In the rows, 128 means zero.
Each path below is one point turned by a fixed rotation once a step. After each direction that follows a path, write how fast that rotation turns it, in degrees a step (0 if it stays still).
Each turn is a multiple of 5 degrees from 10 to 175, or 0.
Each row of a path follows its step; steps can be skipped.
Path 1:
step 2: 85,86,88,133,105,104,148,124,187,144,158,101,114,111,150,144,154,32,68,124,135,139,143,124,50,110,178,115,124,127,142,144,150,76,131,168,109,159,154,158,172,128,125,121
step 4: 144,148,123,87,153,89,103,131,169,142,161,115,130,127,151,178,100,114,123,141,135,90,119,159,128,203,178,108,113,189,127,157,164,161,151,171,77,200,198,121,123,129,140,143
step 7: 121,111,109,103,150,72,149,106,189,163,133,92,143,140,154,95,150,86,68,101,115,122,140,167,51,107,165,104,115,165,125,169,107,111,165,164,73,156,183,116,141,152,120,89
step 11: 120,57,72,64,124,167,177,143,159,159,139,157,142,119,173,159,170,84,88,101,142,150,110,116,110,87,185,147,107,113,125,137,150,148,123,169,95,178,114,121,95,131,144,78
step 14: 123,83,116,92,135,175,106,142,178,121,178,100,122,104,189,154,110,56,146,139,97,142,120,148,116,127,219,103,144,122,122,108,200,187,107,137,94,113,128,138,152,121,105,131
step 18: 124,123,148,122,114,162,123,94,159,123,145,132,138,92,169,128,123,84,124,112,145,60,135,132,150,166,185,115,107,182,123,171,165,158,147,157,117,114,226,123,201,154,141,79
step 19: 129,117,130,61,140,178,131,119,167,124,126,123,155,154,146,159,125,63,101,140,84,142,97,152,77,122,188,109,124,112,98,116,195,162,137,169,101,129,190,103,205,132,135,136
step 28: 111,114,82,110,123,190,135,144,224,201,111,123,148,149,174,137,123,74,103,98,112,123,119,112,123,100,169,118,132,142,162,119,191,103,111,116,89,114,178,163,146,152,86,139
Speeds:
134,128,121,142,114,140,135,131,135,142,126,138,133,131,116,131,134,136,128,129,123,117,141,142,136,116,117,128,128,140,142,141,124,139,120,132,139,116,128,145,136,136,139,120
145
123,117,124,126,125,137,129,114,134,136,111,131,134,142,123,121,135,122,114,141,128,138,132,136,125,118,124,126,103,124,145,123,128,123,126,120,112,132,130,111,125,115,126,130
85
126,113,110,132,127,123,139,139,132,121,126,139,147,134,135,112,129,138,121,114,136,128,125,118,121,137,137,135,115,129,117,136,111,117,124,116,137,130,122,137,129,125,124,119
70
135,120,115,140,128,137,117,124,130,118,107,129,117,123,127,126,105,128,137,126,122,133,119,134,132,148,139,130,128,135,141,126,132,137,147,115,130,127,133,131,129,127,139,123
80
144,129,118,136,130,152,125,125,122,133,140,137,128,132,131,132,118,127,130,133,118,133,129,110,110,135,120,137,124,138,116,128,141,122,117,130,113,114,124,122,139,132,119,130
80
Path 2:
step 15: 97,159,129,155,155,121,169,139,99,107,103,162,125,140,163,167,104,106,128,81,146,191,160,163,106,137,153,130,115,111,85,144,130,169,34,102,123,103,92,143,90,158,126,141
step 16: 127,132,112,133,98,155,148,165,116,110,94,127,84,144,132,155,118,130,167,46,101,136,78,151,126,144,162,116,187,133,114,90,156,176,62,107,85,120,155,111,154,164,160,147
step 17: 119,114,122,191,144,176,154,143,112,92,106,94,53,121,126,150,127,204,157,140,90,141,121,134,83,165,148,91,132,141,107,90,122,122,104,141,158,89,122,66,118,156,125,149
step 19: 136,101,96,151,119,141,123,114,102,107,93,125,75,96,121,175,143,143,143,57,142,144,121,136,120,54,159,116,170,150,149,108,101,183,80,61,116,135,112,155,173,133,130,132
step 21: 120,131,100,95,153,161,148,178,91,114,128,80,132,116,174,152,92,130,112,99,130,100,129,61,108,149,117,91,122,111,127,146,128,182,64,107,185,131,116,75,160,173,137,150
step 23: 89,156,110,111,130,153,107,119,119,151,101,161,108,96,155,221,78,170,109,132,74,184,137,127,90,90,188,112,122,145,111,121,109,168,117,138,165,144,140,142,101,151,117,105
step 26: 108,173,79,108,101,178,111,141,72,102,94,107,107,86,177,193,92,126,108,123,103,142,70,141,136,119,148,113,102,141,93,143,147,134,123,155,168,122,120,153,124,126,61,106
step 27: 131,131,88,107,148,173,175,102,102,111,132,84,128,136,111,196,121,130,99,110,99,185,105,119,151,83,137,115,144,193,184,129,195,116,92,106,180,120,135,134,151,127,127,113
Speeds:
135,118,129,132,126,142,131,110,126,123,124,103,112,113,123,115,125,114,111,126,136,117,131,137,126,124,141,128,136,124,132,131,137,131,129,132,127,129,123,125,119,120,123,112
45
131,119,118,118,120,138,130,135,133,133,119,122,122,122,124,118,135,131,153,130,128,122,126,120,138,128,119,132,128,125,117,146,130,121,130,137,141,119,134,115,123,147,106,129
85
123,138,113,139,136,123,123,126,132,122,122,129,120,132,155,124,131,116,123,121,132,119,146,135,139,126,112,132,122,118,115,119,119,122,137,114,137,125,117,126,136,127,121,121
100
114,119,123,134,119,137,132,117,147,142,133,123,127,125,124,134,124,143,123,117,121,131,139,130,134,127,116,119,138,126,128,119,123,125,136,134,147,128,144,130,115,114,140,140
70
136,145,118,130,129,131,102,121,138,139,127,137,134,132,123,126,122,123,122,124,123,126,128,108,139,133,146,114,121,131,125,134,144,111,119,127,137,126,126,134,124,120,126,122
25
130,119,115,126,133,132,122,126,119,114,137,126,128,108,111,141,142,134,125,126,138,129,111,119,140,137,115,134,119,136,126,128,120,123,130,112,129,122,122,128,130,107,128,130
45
Path 3:
step 7: 157,125,104,125,137,107,96,84,99,134,112,145,127,99,127,143,131,138,147,99,136,138,123,174,74,71,113,154,103,124,140,194,150,143,196,153,67,89,152,161,120,86,125,93
step 10: 168,155,128,117,71,129,64,151,140,139,100,187,140,125,160,123,114,149,146,127,65,141,104,130,70,95,130,150,133,152,148,145,64,145,115,189,107,123,134,143,113,118,149,101
step 12: 118,178,162,133,109,159,87,154,156,114,97,134,112,88,111,153,146,88,138,127,94,193,73,125,122,76,108,151,185,120,128,151,166,100,133,147,95,151,126,70,144,113,126,98
step 13: 113,143,118,103,148,124,121,98,117,123,95,152,162,113,172,118,85,180,155,132,126,151,122,143,57,63,142,139,125,148,140,116,152,190,147,165,96,155,173,142,178,150,119,167
step 16: 92,151,100,97,111,105,87,170,145,116,95,120,173,139,150,153,138,138,93,148,88,202,141,165,96,124,161,125,80,161,146,119,129,190,133,155,115,170,137,120,111,113,136,76
step 21: 177,152,150,155,128,111,56,95,109,151,72,185,172,152,133,131,164,125,127,152,114,133,131,148,118,96,113,148,130,118,105,133,95,173,148,198,90,97,100,127,163,147,125,144
step 24: 103,144,129,117,129,129,68,101,158,101,98,155,102,117,140,97,139,150,143,113,56,125,161,123,113,61,176,139,122,153,162,144,152,167,174,151,90,121,145,119,178,153,88,102
step 25: 148,170,132,112,91,93,106,101,123,169,127,127,173,81,146,130,137,152,147,166,189,137,100,110,88,90,160,124,136,109,90,156,126,136,174,161,151,132,190,124,92,94,88,97
Speeds:
114,138,113,116,142,123,124,133,118,132,127,126,137,133,121,132,139,125,133,125,135,115,127,117,131,107,134,100,126,133,130,124,132,129,134,120,112,128,124,117,139,123,124,131
40
140,125,132,144,133,103,133,124,126,128,138,126,132,143,116,131,124,115,122,121,132,131,136,152,131,145,131,120,124,144,128,123,125,127,132,134,114,126,124,128,138,119,122,123
25
136,136,102,133,120,124,141,125,142,123,134,115,137,126,123,126,130,134,126,101,120,140,120,120,130,125,139,139,133,119,134,130,123,119,134,128,126,126,131,117,136,139,120,130
60
129,116,130,126,125,127,132,117,126,115,136,119,145,131,128,113,130,130,125,132,128,129,113,127,122,120,130,120,108,137,133,126,111,127,133,128,143,140,149,125,123,110,139,133
125
116,136,119,140,120,137,132,122,117,130,125,126,130,147,135,141,136,126,129,128,113,140,124,132,124,131,124,118,137,126,130,122,112,138,133,131,141,118,104,126,113,121,138,128
65
145,113,122,127,136,127,121,119,121,113,130,147,133,127,136,149,125,131,109,115,119,115,134,122,131,123,137,126,137,132,134,124,140,122,124,120,142,123,126,131,131,122,138,125
115
Path 4:
step 2: 147,136,131,169,73,111,136,94,116,136,84,139,122,132,148,156,166,150,120,160,152,142,108,37,88,140,128,82,111,148,84,174,168,134,84,158,102,130,124,147,146,147,110,135
step 3: 130,194,98,108,120,135,108,196,174,124,110,89,131,113,121,175,88,70,161,99,125,106,91,94,106,91,104,156,107,105,107,135,110,118,168,122,109,135,113,106,121,170,147,160
step 7: 127,131,141,123,127,132,117,124,88,160,143,125,86,110,166,136,153,111,108,133,58,125,152,146,93,118,148,174,93,133,50,99,150,90,71,75,138,101,129,113,108,110,107,166
step 8: 87,91,74,116,111,95,125,94,97,79,158,129,136,118,145,125,79,139,142,103,67,146,125,138,157,120,104,128,97,109,146,133,127,190,109,151,70,187,116,101,134,165,131,142
step 21: 109,147,141,134,152,155,138,196,175,132,165,137,109,82,144,148,121,100,95,157,146,75,119,102,140,162,135,108,123,109,136,122,137,123,80,169,136,157,139,150,112,149,226,127
step 25: 192,130,199,124,108,109,158,161,106,144,91,129,95,99,142,145,77,143,121,132,93,128,132,145,137,81,167,161,165,132,130,131,111,121,146,95,178,87,162,83,138,144,161,130
step 26: 157,82,149,90,209,107,54,142,91,88,116,143,147,120,164,111,133,99,112,92,145,126,133,159,160,156,98,135,135,143,124,166,142,178,88,130,101,136,158,132,117,106,135,133
step 28: 158,160,127,107,144,179,161,157,109,87,71,150,118,133,59,102,131,156,155,136,147,130,106,131,158,90,142,188,119,107,162,99,91,141,104,163,142,93,130,138,163,112,138,163
Speeds:
136,129,123,132,109,128,132,131,126,140,119,131,125,134,136,142,143,119,123,140,112,131,125,142,108,120,130,125,135,142,134,119,143,126,132,124,137,115,133,129,114,134,137,118
160
122,140,137,122,107,125,114,129,131,122,133,135,128,123,133,122,127,125,141,122,118,126,142,125,144,100,125,128,113,136,133,133,129,133,137,131,137,123,127,142,142,129,134,124
145
133,127,131,129,134,133,120,117,117,140,111,139,129,140,126,123,150,127,119,141,117,125,132,122,143,128,124,127,125,111,118,136,114,127,113,117,130,117,135,136,133,122,139,134
135
134,131,120,138,135,136,130,140,110,132,140,146,145,134,124,122,128,125,128,126,133,106,121,134,124,131,144,132,112,135,121,136,131,140,140,133,122,135,136,139,123,123,134,122
145
126,128,132,131,121,130,138,127,131,139,135,112,124,123,129,110,120,142,117,128,111,134,107,122,129,125,136,116,144,136,121,142,130,133,130,121,127,140,129,139,136,122,145,127
175
130,128,139,122,147,128,125,139,126,146,131,139,121,127,137,124,132,137,126,124,144,140,133,131,135,130,141,122,133,140,158,127,120,134,126,131,139,126,130,125,127,137,142,136
10
